Each run below is a few steps of one of 6 hidden systems, one row a step.
run 1, C:
[[ 14  17 -12  14  30 -21  12   8   1 -30   9  13 -11  -5  -4   9  32  -4
  -15 -13  23  35]
 [ 30  39  10   5  -3   7 -25 -22  -4 -13 -19  -5   3 -17  17 -12  14  -8
    8  35  -8 -21]
 [ 24   3 -16  -1 -21 -29 -22  -6  -8  42 -11 -10 -27   7  13   7 -15   5
   -7 -28   5  10]
 [-13 -19 -35   2 -12  12  24  -6  -8  17  -6  30   7 -41  10  -8 -15  -5
   32  11   9   1]
 [ -5 -17  17 -18  -9  27  15 -14  11  31  17 -30  11  15 -30 -13 -11   9
    8  -7 -19 -22]
 [-40 -10   1   3  24  -6  21   9 -15  -2  30  11  -6   8 -15  17  19 -25
  -19 -25  11  16]
 [ -4  10  18  31  14  34  -4 -20   2 -31  -3   2  23  11  12   8  20   0
   -8  36 -16  -4]
 [ 36  19  25  14   0  -9 -15  -1   6  -7 -19  -4 -16  22   4   8   0  12
  -31 -40  15  10]
 [ 14  13  -5  -4  -2  -6   0  28 -14   2 -30  42  -5 -43  28   1   7  -9
    8  11  -1   6]
 [ 23  -6  -9 -37 -12   5   2 -11  13  25 -21 -25  -4  14  17   1 -27  14
   18   7 -30 -15]
 [-41 -24 -18 -22  -7 -16  12   7 -11   6   7  13 -11   2  -7   2 -27 -18
    8 -32  27 -13]]
run 2, Q:
[[ 20   7   7 -13  11  21  14 -19  -4 -18 -31  17  -5  17  25  31  14 -27
  -20 -20   3 -10]
 [-16  10  19  -2  -9   8 -10  20  -8  -7 -32  39 -14   8  31  -1   0  -5
   -6 -21  11 -28]
 [ -8 -19  20 -12 -10  12  -2  41  -8  25 -25  25   4  -5  14  14 -33  11
   -4  -5 -27  -4]
 [ -4 -32  -1 -42  -3  -3  28  24   9 -19 -16   0   7   9 -14   9 -32  11
  -12 -26  -5   9]
 [-39 -10  10 -33   7 -13   7  38  13 -31  11  -3   2  25 -15 -11  16   9
   -6   2  -2  -8]
 [-18  -5   4   7  22 -25 -18  36   9 -15  12 -11  -1  21  11  21   0   9
    2  32 -20  22]
 [ 16  -6 -10   6 -13 -36 -25   3  -1 -42 -13 -17   9  -6   3  12 -12   3
  -16  22   5  31]
 [ 15  17 -17 -16 -31 -33 -28   4  -6  -7 -10 -10  -4  -4  -2 -29  31  21
  -19  10  -2  10]
 [  4  21 -40 -13   2 -31  -9   2  -1  25   4  -8 -19 -15  15 -25  -3  22
   27  17 -12   7]
 [-10 -10 -26  -3 -18 -15  -8 -31  -3  13  15 -31   3 -17 -10 -16 -37  -3
   27  17   6  -7]
 [-12 -15 -19  20 -20   2   1 -32   0  24  36 -21   7   7 -33 -20  17  10
   -2  -7  12   8]]
run 3, G (11 x 22):
[[ 12 -22  -7  11   4  -4 -16  28  27  10  10  -6  10   6  -3  21 -11  13
   33  45 -11   7]
 [ 17  -3 -13  -5   3 -17  -9 -14  13 -41   7  -9  -1  21 -31  15   0 -15
   -6 -11  45  -6]
 [-16  21  -1   1 -17  -7 -29   8 -21   0  13  12   8 -14 -20 -25  44   0
  -19  24  -6 -10]
 [ 12  25 -29  26  32 -11 -14 -10   1   8  15  -9  -9   3  10  -1 -17  33
   10  20 -19  24]
 [-10   3  -7  11 -14 -15   4 -44 -15 -23  -2 -21  -1 -22   2 -15 -30 -22
   -2 -16  30   1]
 [-11 -15   8  15 -39  16   7 -16  -3  37   9 -10  10  -7   3 -29  37   8
   -4   4 -14   9]
 [ 15   3  -7  19  33  10  31   5  30  11  13   7 -14  -6   9  -5   2  15
   42  -9  14  10]
 [  9   6  32  -5   3  21   3 -24  -2  -7   3 -10   7 -17 -17   8 -11 -45
   12  -2  21 -38]
 [ 10  -3  -5   5   0  24   0  -8 -16  33   5  19   3  16  -2  28  48 -14
  -25   3 -19   5]
 [ 10  24 -20   9  32  17  14   6  -5 -23 -24  48  -4 -10  15   3 -15  17
    0  -9   4   0]
 [  1  14  38 -10  -7  10 -12  -9 -24   7 -16 -14   2  -7  -7  -5 -42  -2
  -26 -23 -18 -20]]
run 4, L (11 x 22):
[[  1   5  37   5 -19  -3 -13  46  -2  23   0  18  -2 -14 -20 -21  16  17
  -15 -22   0   3]
 [ 15   4 -17 -27  36   5  10  20   5   4   2   2   7  -9  -4  21 -15   7
   20  36 -35   3]
 [-24   3 -15 -24   2 -17  -6 -28  -7 -35  -5 -16 -10  29   6   2 -19 -19
   -8 -15  20 -23]
 [-39 -11  10  41 -26  -9 -20  22 -12  15  10  21   0  -3  12 -15  20   7
  -11   1   5  15]
 [ 38  -6  -2  17  13  11   8   4  25  -2  -2 -14  13  -8  -3   5 -27  35
   17  19 -17  27]
 [ 11   6   6 -50  -9 -22  11  -7   2 -28  -3 -26  -2  -9 -26 -15   1 -21
   -8 -18  19 -14]
 [-33   2 -12  -4  -7 -11 -14  13 -15  27  14  13  -9   7  18  -4  52 -13
    0  24 -15  -3]
 [ 22   4 -23  43  18   3  -9 -22  18   2   2   1  -9  15  19  17 -25  15
   27   8  14   8]
 [ 13  -5  14  -1 -33   1  -7 -15 -10  -8  -5  -6  15 -27 -40 -16 -22  -8
  -16 -22  28 -12]
 [ -8   3  -5 -22   5   9  14  14 -15  34  15   3   5  -2 -14 -10  36  16
  -18   6 -45  14]
 [ -2  23 -17   0  47   4  22 -21  13 -20   5  -4 -18   7  26   3  -8  -7
   33   3   8  -9]]
run 5, Q, 11 rows:
[[-39 -12  12   0 -28 -29  -1  11 -10 -24  -6 -13   2  -6  10 -29 -10  11
  -22 -14   2  20]
 [ -5 -14   9  -7 -15 -13   9  28  19   9   3 -22   3  -1  13 -24  22  33
    5  17 -31  30]
 [ 25 -10 -11 -12   5 -34   7  11  34 -15   6 -33 -10  -5   5   1  -5   1
   35  15  16  19]
 [  2  -9 -19  -7 -26 -24 -30  -4   6  -6  16 -13   4  -1 -22   0  28 -21
   14  33  25 -13]
 [ 16  10 -48  22   0  -4 -32 -14  -4  23  15  12  -4  19 -11  10  15  23
    1  21  -2   5]
 [ 15  33 -28  20  14   0 -14 -28 -16 -10   5   7   4 -28 -21 -17 -34  16
    4   4  11  -2]
 [ -5  24   8  -7  -4   6  -1 -36 -31  27  16 -23   2 -22 -19 -24   2 -12
  -19  -9 -18  -9]
 [-19   2 -11  14  13  12  37 -37  -8  25  14 -10 -13  -1  28 -11  12  -6
    7 -20  -7  16]
 [ -7  -9  32  34  -7  29  20 -24  21  -8   0 -11   7  -9  20 -15  -5 -11
   30  -1  18 -14]
 [ 30 -16  40  20 -12  20   3   9  18  31   5   1   2  -1 -12  20  24 -20
    5 -15  16  -1]
 [ 31  -6 -14 -10  17  26  24   6   9  -5 -15  42   4  -3  -4  31  24 -17
    7  -3  15  -5]]
run 6, C:
[[-31 -23  40  -1 -20 -19  -9  40   3  13  -1  -3  -7  -3  21   3   0 -21
   10   0   1  -3]
 [  9 -44 -10  -3  -4   1  13  16  31 -18  -5  -5  13  21   5  32   4   1
   16  24   2  20]
 [ 13   3  -2 -23  -1   4  -6   5  21 -37  -3  12   4  20 -34  -4  12  -3
    4  -6  37 -35]
 [ -5  26  -8  -2  14 -20 -44  37 -13  11  16  18  -7   5 -21   7  11  10
   -6  22 -10  -9]
 [ 14  14 -45   4  21 -18  -8 -19  -8 -20   0 -11   3  -5  -1   5 -32  25
   -3  20 -13  24]
 [ -9  18   0  -2 -28 -13  -7 -25 -15 -15  -7 -15   2 -28  -9 -48 -19   9
   -7 -14  15  -9]
 [-21  -8  11  11 -19 -23   1  19   0  40  20 -19  -9 -17  13 -27  19   9
   10   2 -14  26]
 [  9 -22  -7   6  11  -1  38 -25  24  -4  16 -31   1  -7   9   9   8 -24
   31   8  13  22]
 [  5  -6  20   2 -26  14 -11 -24   3   0   9  -7   6   8 -22   4  33 -40
   -3  -4  31 -30]
 [ 11   1 -17  28   5   9 -19  12  -1  34  15  30  -6  22  -7  25  38   6
   -8   5   0   8]
 [ 35  27 -25  12  38  28  10 -26  -2  -7  -5  20   3  -8  -9  15 -19   9
    6  -1   2  -4]]
run 7, G:
[[ 17   2   2  -3   6 -14  -8   6   8  -7 -29  -9  -7 -11  46  15 -36  -3
   26  25 -14   4]
 [ 21 -28  -2 -12 -47 -14 -13 -13   6   6 -22 -13  -5  17   2  13  -9 -13
  -12 -24  26  -5]
 [ -3 -16 -21 -17 -25  -4   1  39   5  22   3  34   3 -10 -23 -17  26  20
    8   2   6  -1]
 [  0  10 -11 -10  35   4  -7  14  18  -6  21  -6   1  14 -32  -1 -34  24
   27  16  -6 -21]
 [-36  -4  -2  -1  12 -15 -11 -20 -22 -21  28 -19   2  15 -23  18  -3 -34
  -22  -2  11  -6]
 [-21  -1  -8  28 -11   6  -5  -3 -11 -21  -2  11  17  -1  18  -8  37  12
  -20  33 -18  25]
 [ 25  29  16  30  12 -12  -3  -3  19 -22 -10 -15 -13  -1  21 -21 -12  32
    4 -12   8  20]
 [ 17   6  19 -15 -23 -28  -1 -11 -10  19   1 -32  -9 -40  -1 -12  -4 -33
    7 -10  10   2]
 [ 14 -21 -38 -15 -24  11  10 -19   9  38  -1  -1   0   6  12   3  27   0
   23  22 -11  -2]
 [ -6   1 -18  21  10  17   1  -4  17  -1   3  33 -11  18  -6  -2 -12   9
   27 -19  40 -30]
 [ -8   0  33  18   5  23 -13   9 -18  13  21  10  19 -19 -48   8 -14 -16
  -14   0   1 -16]]
run 8, D:
[[ 11  -2  10   0 -13  14 -22  11 -14 -13  -6  29  24 -28 -36  15  -2 -25
   -9  20  14 -23]
 [ 12  20   9 -19  17   1   3   6 -12  20   8 -17  -3  12 -12  -1  18  23
  -36 -10 -45  19]
 [-18  19 -34 -11  24 -10  22 -20 -15 -10  -8  19 -23  -8  31  -3 -17 -12
   15 -18  14  -6]
 [-11  -3  32  19 -33   8 -29 -13   1   4 -13 -21  11  -4  25 -14 -15  -5
   11  27  -9 -23]
 [  8 -31   7  27  -9  -8  18  22  12  14   4  -1   2  -5  -3   6  -5  21
  -11 -25   5  51]
 [  9  -9  -9 -40  -1  15  33   1  13 -28 -11  17  14 -17 -20  -7  23 -17
   14   5  16 -19]
 [ -9  16  26 -14  14 -11 -24  11  12   8  18 -27 -17  47  -5   3  14   2
   -3  -2 -11 -24]
 [-20 -12 -44  25  13 -12 -12   1 -19   3   6  31  -6   6  15  35  -8  -8
   -1  11   7  20]
 [ 32  15   1   7 -22  29 -17 -21  -4 -20 -29  10  25 -12  -8 -14  -8  21
  -13  22 -11 -14]
 [ -1  21  22  -5   8 -27   2  27 -10  19  12  -7 -18 -21 -15 -24 -10  13
  -12 -39   1  15]
 [-27 -15 -22 -31   7  -6  31 -12  -8   0   4 -12   3 -23  19   1   0 -29
   26  25 -16   2]]
run 9, Y (11 x 22):
[[ -3  -4 -28  22  -2  13 -11 -15  24 -27 -11  15   0  39  19   0   3  24
   18  16  20 -16]
 [  0   6  27  30 -12 -12 -37  30  -1   0  15   7   8 -21 -37  -9 -13   5
    0   8  20  -6]
 [ 27   5 -20 -34   4 -10   8   1 -22  11   0  -6  10 -29 -20  11   7  -4
  -22  15 -33  26]
 [  5  23 -22 -19  10  -1  14 -34   6 -21 -17 -12 -17  29  21 -20  -5  22
   -5 -26   4 -11]
 [-42   9  12  29  -8 -19 -24   4  -7  19  19  -3 -18  -7  19 -22 -10  -9
   23   0  18 -15]
 [ 16 -32  -1  15 -11   8   6  -5   3  24  10 -20  22 -23  -6  19 -13  -7
   12  34 -22  29]
 [ 29  -6  -2 -10  -4  15  35 -24  20 -28  -3  -7   8   7 -24 -10  25   6
  -13 -27  23   9]
 [-19  38  14  -5  21   1  -9  10  -6   8  16  15 -19   2   2 -18  41 -15
   11   0   6 -32]
 [ 16   6  -4  19  27   6 -19  -3  -8  24   0   3  -6   0  16  45 -36 -13
   14  20 -17   0]
 [ 10 -20  -9  14 -33  14   5 -29 -13 -17 -25  15  18 -10  -8   3 -20  -2
  -28 -20  22   6]
 [-18  11  18  -6 -14  16  10  20  -5  19   1  17   3  -8  -4 -42  33  27
  -11  -9 -22  -5]]
run 10, D:
[[-13 -17  37  -5 -31  20   9 -14 -14  18 -19  -8  11 -19  23  -1  -7 -32
   -2  -1 -14 -16]
 [ -7 -26  28  12  -3  18  34  16  21  13  -9  -1  -5  21  23   0   7  16
   -4 -32  -8  21]
 [ -6 -20  13 -16   8  15  21  29  18 -28 -17  34   5   2   5  18   2 -22
   17  -5  25 -20]
 [  1  -6  30 -20  -2   1 -26  32   5  -9 -13  -3   5  38  -1  26  11   0
  -23  12 -23 -13]
 [ -8   1 -35  -8  14 -16  -5  24 -14 -14 -17  37 -11  19  16  20  -3  19
  -25 -11  -5  21]
 [ -1  22 -12 -20 -10  -1 -21   4 -11 -29 -33  17   8 -14  12 -22 -22  18
    1  26 -12 -22]
 [-10   5  12  -3 -10 -39 -18  22  -5   1   0 -28  -7  -7   4 -22 -35  28
  -10  -7 -15  22]
 [-24 -27 -34 -16 -16 -23  28  -7   0 -26   2  -9  10 -23   4 -18  -6   0
   12  12   8  26]
 [  2   0   9  -1 -16  -6  -4 -13  34 -31  10 -37   6  21 -12 -33  16  17
   15  13  17 -12]
 [ -7  -4 -11  23  12 -33 -17  19  11  -3  38  -4  -9   4 -26   9  19  -7
   11   5  32  18]
 [ 30   5 -37  -5   5   7 -11 -24  -2  -5  11  -2  16  -5 -25  16  26  -9
    3  42  -5   2]]
run 11, L, 11 rows:
[[ 10  -8   3 -17  14  20   5 -18   4 -33 -14  -9  20   3   6  32 -13 -28
    7  37 -13 -14]
 [ -8   0   9   1 -16 -16 -15  -4 -10 -12 -14   2 -15  36  12  11  16  -6
  -43 -36  15   4]
 [  3   3   0  24  -1   7  -7  44   4   3 -16  47   3 -25  15  -8   4  27
   10  14  -4  13]
 [ 27   3   5 -30   5  -2 -11  -2  12  -3 -16 -30   4   8  -6   6 -52  16
   10   9 -22 -16]
 [-40 -15 -15 -36  -7 -33   7  17 -19  -3  12   3 -12   1 -13  -3   2 -19
  -15 -24  15   2]
 [-36 -14 -15  28  -3  14  -4   7  12  -2  11  11  10  18  18 -12  16  26
   21  38 -14   1]
 [ 26   5  22  26  11 -15 -10  -8  25 -18  12 -38  -5   9 -15   2 -30  10
    9 -12  23   9]
 [  5  -9   0 -21 -25 -16  -1  11 -16 -15   2   1  18 -37 -33  -6  28 -21
  -21  14   7  15]
 [ 12  20 -31 -10   8   0  -4 -15   5  10  -1  -8 -10  31  23  -7  39  25
    0  21 -29   4]
 [  8  25  -9  18  10 -22 -11 -12   2  -1   1   3 -26 -16  14  -9 -21 -14
   29 -18  43 -13]
 [ -6 -24  -1   7 -43  12 -15 -15 -24  35   2  -1  23 -27 -17  -1 -13 -12
   -7  17 -11  -4]]
run 12, Y:
[[ 23  19 -19 -19 -14 -12 -17 -14 -12 -20 -40   9  -4 -11  37   4   7 -12
   -1  25  -7  -7]
 [ 20   2   5   5 -35  -5 -29  -3  10  31 -18  -8 -14  16   9 -17 -24  29
    5 -20   4 -17]
 [-13 -22 -29 -13 -20 -18  11  17  -6  34  13  13  -2 -36 -18 -17 -14   0
   25  -5  11   7]
 [-11 -14 -12 -29  10  20  26 -25   8  -1  23 -32  17  11 -29  -9 -10   8
   11  13 -22 -13]
 [-27   6  -4  23  29 -10   7 -15   2 -14  37 -11 -13  30 -15   4  18  -7
  -10 -23  23  11]
 [-12  18   2  37  16   6 -15  -8 -10 -25   7   9  12 -17  18   5  22 -15
    4  47  -5   7]
 [ 55  16  34  25  -2   7 -16  -9   6  -3 -21 -13   4  -5   4  12  -7   9
  -21  -5  -6  17]
 [ 21  13  -4 -18 -22 -11   9   3 -14  11 -29  25 -15 -33  16 -15  20 -15
   -6 -27  19   0]
 [ -1   3   0 -28  -6  20   4  -3   4  41 -12   0  -9   7  18 -12 -16   7
   29   4 -25 -38]
 [-20 -36 -11   8   1   2  16   1   3  25  18   3  -6  11 -17  18 -39  -5
   14 -31  21  -1]
 [-43 -25  -9   0  -5  25  20  -7 -10 -19  18  11  30  -5 -24  -4  17 -11
   -8  22  -4  -2]]

Which system made each run below?
run 13, 2 rows:
[[ 19  22 -31 -24   4 -26 -28  -8 -24  11   8 -12  -2 -25 -23   4 -18  -9
    1  23 -10  -4]
 [-22   8 -47  -9 -10 -14  -5 -46 -28  12  13 -14  -6   6  -2 -16  -5   1
  -14  -5  -5   0]]
 => Q
run 14 (2 x 22):
[[ -5 -27  -7 -19 -28   8  37   8  15  -2 -14   0  14 -12   3 -35  -1  33
    8  -8  -9  16]
 [  3  -6  17 -23  12  -8  14  22  39   3  22 -31  -8  17 -19 -15   5  11
   33  -2   4 -11]]
 => Q
run 15:
[[  1  32   3  -7  12  27  25 -23 -12 -16 -12  25  -2 -16   0 -24  16  -8
   -8 -27  15 -23]
 [ -7  19  36   6   8   6 -19  11 -16  44  -2  -7 -12   4  26   7   1  -5
   -8   1 -40  -7]]
 => C
run 16:
[[ 26  32  10 -37  31 -12   0  19   0  11   5 -14  -9 -21 -18  -4 -19   2
   15   5 -21 -11]
 [-23 -10 -22 -23  -6 -25  -1 -31 -24  17   5 -29 -14  11  14  12 -22 -25
   -8 -12  -7   1]]
 => D
run 17, 2 rows:
[[-15  19  20  37  -5  11 -15 -36 -16   1  -1   0  -8  -7  25  -7  -5 -29
    4  -9  23 -22]
 [ 13 -13  17  37 -17  26   0  -2 -10  49  -2  11  10 -23  11  10   8  -3
    0   7 -18  18]]
 => Y
run 18, 2 rows:
[[-27  14 -12  30  38   3  -7  19  12 -22  19  23  -5  23   7   1   8  22
   15  17   5   0]
 [ 19  12  32  23   6  -5 -33   3 -11 -16  -2 -18  16 -21 -10  18 -32  -9
  -11  27 -11   6]]
 => Q
run 19, 2 rows:
[[ 28  18  31 -10  -5 -15 -32  -1 -12  22 -10 -29  -8  -8  13  17  -5 -22
  -10  14 -25  -4]
 [ -1 -19 -42 -12 -24 -20  15 -17 -16   8 -20  16 -12  -9  25   7   7 -13
   -8 -21  17  22]]
 => Q
run 20:
[[  8   8   0  -9  -5 -16 -25  24  -8 -17 -37  23 -12  14  19  12 -32  17
  -20 -18   4  -5]
 [-21  -4   1 -34 -21 -19  -7  38 -22   0 -19  15   5 -21  -4 -18 -21  15
  -17  -5 -21   2]]
 => Q
run 21 (2 x 22):
[[  0  35  21  -1  21  -4  -6  10 -23 -35 -24  16   0 -30  20  -2 -18  -7
  -17   4 -10   0]
 [ 19   2  10 -13 -21 -12 -14 -13 -15  19 -25 -30  -7   7  27   7 -15   5
  -28  -6 -36  16]]
 => G
run 22, 2 rows:
[[ 20  18 -16  -5  16   5   7 -53  -9  -6  -5 -28  -1  -8  19  12 -12 -23
   10  19 -11  -4]
 [-12  -6   3  14 -42   1 -18 -28 -21  26  -9   3  -8   4   6  -8  -3 -14
  -18 -31  19 -16]]
 => C
run 23, 2 rows:
[[ 12  22 -12  18  14   6 -10 -11 -12 -46 -32  26   6 -12  25  10 -20   5
  -12  13   5   5]
 [ 17  14  23   1 -30  -9 -20 -10 -18  11 -20 -16  -5  -4   2 -18 -14  16
  -38 -30 -11   5]]
 => G
run 24:
[[ -7  10  -2 -18   8   3   9   9   9  37  23  -1 -20  29 -16 -16  39  13
    2 -26  -3 -12]
 [ -7  15  -5  22  40  12   0   0   1  -1  23  19   0 -18  -6  16  -6 -25
   35  25  16 -17]]
 => L
run 25 (2 x 22):
[[-26 -40  12 -19 -31  -3   0  33   4  20   0   4  12 -16  -3   1  -3 -18
   21  21  -4 -11]
 [  1 -29 -18  -6  13   4   4   5  28   5  17 -15   0  54 -13  27   2  17
    7   4  -6   7]]
 => L
run 26 (2 x 22):
[[-19  14 -14 -32  15  14  17 -16 -27  14   0  15  -1 -27   5  -1  -2 -32
   13  10 -14 -30]
 [-32  -9   2  22   6  20   5 -34 -14  23   5  -6  -9  31  31  16 -13 -12
   -5 -16 -10  -8]]
 => L
